In the rows, 100 means zero.
A single turn carries every row of the set below to another of its rows. Some are shown first; where does it send the rows asked next?
lita: [ 96,  83,  84,  65, 118,  57,  80, 138,  96, 101, 114,  75, 102, 109,  98]
Zin: [ 96, 103, 100,  99, 114,  69,  83, 134, 132,  80, 111,  78,  89,  84, 129]
Dazu: [ 63,  94,  63, 128,  81,  84,  98, 122, 119, 116,  94,  90,  92, 107, 100]
lozud: [141, 115, 140, 105,  87,  94,  99, 146,  88,  95, 101,  89, 119, 106,  82]
pufis: [133,  85,  99,  59, 109, 115, 120, 139,  78, 105, 118,  82,  93, 131, 108]
vuv: [146, 102,  80, 119,  93, 114,  93, 102,  72, 106,  98, 128,  81, 107,  86]
nibi: [108, 116,  88,  63, 106, 121,  91, 124,  80,  53, 111, 106, 102, 115, 102]
Gazo: [122,  93,  89,  90, 113, 157, 106, 124, 123,  99,  93,  99,  74,  98,  83]
zesok: [106, 109, 105,  41, 128, 109, 109, 133, 110,  88, 103,  84,  91, 107,  85]
Beme: [130,  93,  90,  93,  95,  93,  84, 106,  88, 114,  92,  59, 119, 152, 111]
kif: [110, 112,  78, 105,  93, 133, 132, 105, 105,  92, 126, 110,  90, 105,  64]
Nolap: [112,  90, 126,  80, 107,  54, 102, 148,  90, 122,  92, 104,  90, 107, 100]
riral: [ 95, 113,  90,  74, 113,  87,  91, 127,  57,  88, 101, 110, 105, 104,  62]
Dodev: [ 87,  97, 102,  88, 109, 127, 124,  96, 127, 113,  85, 113,  62, 109, 110]
val: [117,  63,  96,  92,  76, 103, 102, 114, 102,  85, 143,  81, 113, 135, 106]
Naku: [117,  98,  91, 129, 103, 118,  99, 132, 102, 137,  64,  96,  80,  96, 120]
Safi: [118,  79,  93,  77, 117, 102,  91, 134, 149, 115, 102,  73,  79, 101, 110]
sasup: [133, 104, 145, 124, 122, 131,  94, 120,  91,  97,  89, 101,  98, 105, 110]
zipi: [ 91,  85, 128, 111, 115, 107,  78, 101, 116,  96,  77,  89,  90, 117, 145]
zevak: [ 87,  84,  68, 116,  95,  83,  85, 106,  63,  80, 105,  99,  66, 116, 109]
rudod: [ 72,  98, 126, 108, 112,  94,  98, 126,  88, 106,  94,  98, 136,  91, 136]
tikov: [ 95, 136,  85,  88, 103, 120, 109, 123,  80, 109,  78, 122, 124, 103,  82]
bire: [134, 100,  75, 126,  83, 105,  79,  89,  91,  86, 123,  81, 124, 111, 111]
debur: [108,  79,  65, 135, 105, 117,  85, 113, 125, 118,  97,  94,  73,  86,  96]
zusa: [ 69, 108, 112, 111,  80,  93,  97,  90, 102,  54,  99,  99,  88, 111,  96]
sikap: [122,  94, 115, 117,  70, 140,  95, 143,  91, 105,  74,  97, 116, 125,  96]
ler: [ 77, 100, 118, 127, 112,  68, 115,  94,  92, 129, 103,  78, 110, 118,  93]
Kub: [ 98,  99, 127,  88,  93, 103, 113, 121,  76, 125,  78,  99, 116, 147,  76]
geku: [113, 115, 114,  82, 104, 111,  92,  75, 108,  73,  89,  85,  92, 141, 104]
nurat: [124, 102,  82,  89, 109,  88, 116, 101, 128, 101, 114,  59,  63, 118, 107]
kep: [131,  66, 120, 146,  97,  98,  88, 110,  90,  99, 130,  94,  86, 121, 102]
vusif: [118,  97,  74,  98,  79,  62,  59, 140, 104, 102,  90,  97, 111, 116, 105]
vune: [106, 105, 128,  80, 112, 129, 121, 143, 113,  90, 113, 126,  97,  90,  96]
romop: [121,  78,  84, 127,  91, 102, 102, 159, 121, 117, 123,  75,  92,  95, 109]
domud: [ 84,  94, 108, 129, 111, 118, 124,  97,  65,  82, 125,  84,  88, 126,  87]
fek: [ 77, 122, 103, 107, 100, 117, 128, 100, 116,  73, 106,  56,  96, 113, 103]
deg: [ 90, 103,  78, 121, 107, 131,  96, 109,  79,  96,  88, 125,  85,  89,  68]
suvaf: [ 83, 125, 103,  90, 132,  77, 111, 107,  61,  95,  97, 104,  94,  90, 109]
zarol: [ 86,  89,  70, 122, 105,  72,  71, 127,  72, 115,  98, 104, 100,  87,  85]
vebu: [ 91, 103, 126, 110,  92,  94, 109,  98, 138, 128,  90, 113, 123,  97, 111]

val -> sikap
kif -> vusif
Now these:
riral -> Safi
zipi -> domud
suvaf -> nurat

A single turn carries every row of the set below to another of its rows. Some are shown first; where does it send the rows asked next?
visu: [102, 105, 106, 112,  97,  79,  78,  81, 140,  84,  87, 104,  60, 116]
rek: [ 99, 104, 122,  87,  82,  82,  76,  87, 135, 105,  75, 116,  85, 130]
mafat: [ 88, 123, 143, 122,  91, 127, 125, 104,  83,  86,  78, 123,  94,  90]
medov: [ 78, 129, 104, 107,  88, 141, 133,  72, 104,  81,  96, 116, 116,  98]
zoso: [ 95,  89,  86, 125, 123,  96, 119, 145, 107, 101, 105, 103,  83,  89]
Pepu: [ 98, 107, 130,  56,  90,  91,  80, 107,  83, 105,  83,  88, 101,  88]
vufot: [ 95,  86, 126,  75, 117, 117, 118, 136, 114, 111,  89, 128,  98,  97]
Bap: [109, 102,  88,  95, 105,  80, 103,  62, 120,  96, 103,  76, 133,  86]
litag: [106, 103,  92,  95,  97,  79, 100,  68, 119, 106, 100,  76, 143,  92]
niza: [ 99, 104,  94,  95, 106,  77,  85, 111,  79,  87,  99,  67,  77,  73]
Gar: [100, 108, 108, 104,  99,  86,  94,  69, 134,  99,  95,  73, 136,  89]
Pedin: [ 82, 101, 115, 110, 110, 121, 134,  97,  73,  79,  89, 116,  76,  74]
Gisap: [ 62, 114, 131, 140,  89, 111, 111, 127,  87,  98,  78, 104, 102,  97]
lufi: [123, 129, 103,  97,  78,  74,  89, 114,  65, 102,  92,  83, 109,  97]
rab: [ 86,  94,  93, 101,  86, 113, 105, 100, 108, 142,  88, 108,  77, 152]
vagul: [ 62, 130, 101, 133,  86, 132, 120,  88, 111,  85,  95,  99, 120, 107]
veno: [113, 115, 107, 105,  98,  88,  99,  62, 131,  91,  97,  79, 133,  87]
Bedek: [ 87, 101,  84, 121, 102, 101, 137, 108,  52,  92,  96, 111,  94,  87]
gemob: [ 99, 114, 110, 124,  88, 125, 107,  88, 121, 118,  86, 108,  59, 143]
gara: [ 98,  93,  74, 105,  91, 108, 115,  95,  95, 135,  97, 108,  71, 149]
Zuv: [105,  94,  77, 105, 100, 115, 121,  81,  98, 120, 100, 109,  55, 135]
suve: [106,  86, 120,  74, 121, 119, 124, 126, 109, 103,  95, 130,  89,  90]
lud: [127, 116, 107, 114,  96,  99, 125, 144,  92, 112,  94, 128, 117, 113]
losat: [ 82, 100, 105, 116,  87, 120, 100, 100, 123, 131,  86, 103,  66, 147]
ledel: [100, 104, 104,  92,  99,  83,  95,  69, 128, 106,  94,  77, 143,  93]
Diro: [ 47,  90, 118, 103,  97, 107, 112, 128,  77, 114,  79, 107, 110,  97]
Pomak: [132, 121, 114, 120,  96, 106, 125, 139,  98, 104,  93, 130, 108, 107]
bemo: [ 67, 114,  65, 115,  89, 119, 133,  86,  83,  93, 107, 103, 127, 107]
zun: [ 92,  96,  99, 131, 122, 101, 112, 149, 117,  98, 100, 101,  84,  89]
fakag: [120,  91,  84,  73,  94,  73,  97,  72, 105,  97,  93, 124,  74, 123]
lov: [104, 106,  94, 104,  75,  62,  77,  99, 117, 115,  84, 107,  98, 142]
Felog: [132, 115,  90, 111,  88,  75,  96,  74, 116,  85,  93, 117,  69, 121]
fizuv: [ 64, 108,  79, 101, 103, 132, 135,  73,  97,  81, 107, 106, 108,  92]
res: [ 87, 111, 114, 104, 100,  81,  73, 118,  96,  91,  91,  63,  82,  78]
Mino: [108, 106,  98, 110,  95, 127, 119,  79, 110, 113,  93, 115,  53, 136]
Simo: [ 59, 113,  90,  92,  83, 126, 125,  91,  91, 106,  95, 111, 141, 116]
Mip: [126, 142, 124, 108,  78,  85,  87, 107,  78,  89,  88,  85,  99,  91]
rago: [113, 113, 128,  59,  96,  97,  90,  93,  82,  88,  89,  94,  84,  78]
ser: [ 78,  96, 101,  97,  87, 102, 130, 117,  50, 113,  84, 120, 118, 104]
Mez: [ 40, 110, 100, 105,  93, 131, 114,  93, 113,  98,  93,  96, 124, 105]
vok: [113, 107,  99,  95, 103,  88, 105,  56, 125,  91, 100,  82, 130,  84]
Giv: [ 95,  83,  72,  90,  96,  60,  83,  91, 111, 108,  95, 102,  80, 127]

medov -> vagul
Felog -> visu
Pepu -> lufi
Now these:
Diro -> ser
vufot -> lud
gemob -> losat
ledel -> litag

A single turn carries every row of the set below to another of its rows. Some are shown first; where does it send the rows asked next?
Garu: [ 79,  83,  92, 113,  81, 129, 102,  59, 116, 106, 124, 126,  95,  67,  86,
  62, 100, 113, 129, 109, 122, 130,  84,  68, 130,  81]
gal: [ 69,  98,  57, 105, 117, 103,  97,  72,  96, 108, 125,  66, 102,  92,  58,
  40,  83, 113,  97, 130, 135, 125, 122,  43, 152, 125]
sefas: [ 88,  59, 111, 101, 145,  91,  95,  87,  68, 112,  90, 122, 105, 111,  78,
  75,  88,  95,  72, 119, 127, 100,  96,  39, 115, 107]
ruga: [ 74,  91,  91, 109, 149, 100,  99, 112,  81, 109, 109,  64, 121,  67,  99,
  69,  48,  70,  82,  91, 103,  76,  84,  93, 135, 104]
Mup: [ 84,  85,  84, 116,  93,  78, 102, 110,  85, 103, 118, 126, 106,  81, 120,
  74,  74,  65, 130, 103, 114,  87,  83,  92, 120,  98]
kek: [ 72,  85, 130, 106, 102, 104, 122, 103,  67,  99, 115, 116, 123,  71,  85,
  75, 126, 137,  88, 158, 134,  95,  67,  56, 111,  94]
zib: [104, 101,  93,  96, 167, 112,  98, 159, 110,  88, 117,  72,  93,  74,  70,
  71,  87, 102,  81, 113, 117, 111,  97,  90, 128,  94]
Lavit: [ 90,  84,  83, 118, 122, 119,  95, 154, 100, 100, 110,  80,  89,  73,  99,
  64, 102, 179, 128, 121, 113, 112,  76,  82, 134,  99]
subi: [ 87,  66,  87,  95, 114,  88,  99,  89, 107, 125, 106, 101, 109,  76,  93,
  75, 110, 157, 106, 130, 121, 128,  90,   7, 134,  99]
Saguk: [ 89,  89,  95, 103,  83,  77, 109,  90, 104, 105, 110,  95, 102,  66,  71,
  69, 138,  86,  98, 159, 113, 103,  87, 106, 125,  92]
Bot: [ 86,  82,  83,  98, 112, 100,  91, 114,  96,  98, 129,  52, 142,  57,  88,
  62,  77, 124, 127, 125, 118,  94,  46,  41, 133, 149]
dis: [ 97,  99, 112, 104, 118, 129, 105,  81,  99, 100, 135,  74, 119,  81,  73,
  74,  30, 123, 120, 102,  99, 117,  94,  87, 119, 100]
muv: [ 65,  66,  67, 100, 140, 113, 102, 118,  77, 119, 100,  84,  99, 103, 134,
  63,  88,  94, 103, 169,  91, 112,  61,  75, 130, 126]
Gekaz: [ 64, 104,  96, 106, 131, 112, 115,  84,  67, 106,  74,  77, 111, 100,  87,
  31,  59,  74,  80, 108, 128,  87,  94,  70, 149, 121]
Fadu: [ 96, 105, 126, 131, 124,  89, 108, 148,  67,  99,  85,  71, 134,  87, 104,
  34,  86, 118, 125, 115, 142, 123,  83,  59, 146,  99]
Sidev: [ 85, 100, 105,  87, 105,  91, 105, 121,  74, 117, 120,  82, 106,  89, 113,
  99, 105, 132,  84, 165,  90, 135,  88,  90, 127,  76]
suk: [110,  69,  81, 104, 108, 113,  99,  95, 130, 111, 122,  85,  97,  69, 104,
  81,  95, 135, 111, 140,  68, 125,  43,  74, 131, 108]
Temud: [ 87, 117,  91, 117, 100, 106,  75, 102, 141,  87, 110,  80,  90,  89,  81,
  88, 118, 118,  97,  85, 116, 131,  83,  85, 109,  96]
Seveb: [ 80,  78, 122, 139, 135, 102,  99,  82,  99, 112,  92,  66,  99,  83,  74,
  47, 141, 136, 128, 118, 138, 135,  78,  54, 121, 112]
Tovuk: [ 30, 123,  99, 136, 126, 112, 108, 110, 102,  92,  92,  64, 109,  84,  69,
  42, 114,  77,  96, 111, 111, 113,  69,  69, 117, 110]
Bime: [ 85,  93,  77, 105, 149, 100, 116, 128,  61,  99,  99,  69, 131,  72, 123,
  62,  65,  86,  92, 119, 140,  95,  85,  58, 157, 137]

subi -> Garu
Mup -> muv
Now these:
Gekaz -> ruga
Temud -> Lavit
Bot -> gal
Fadu -> Tovuk
kek -> Saguk

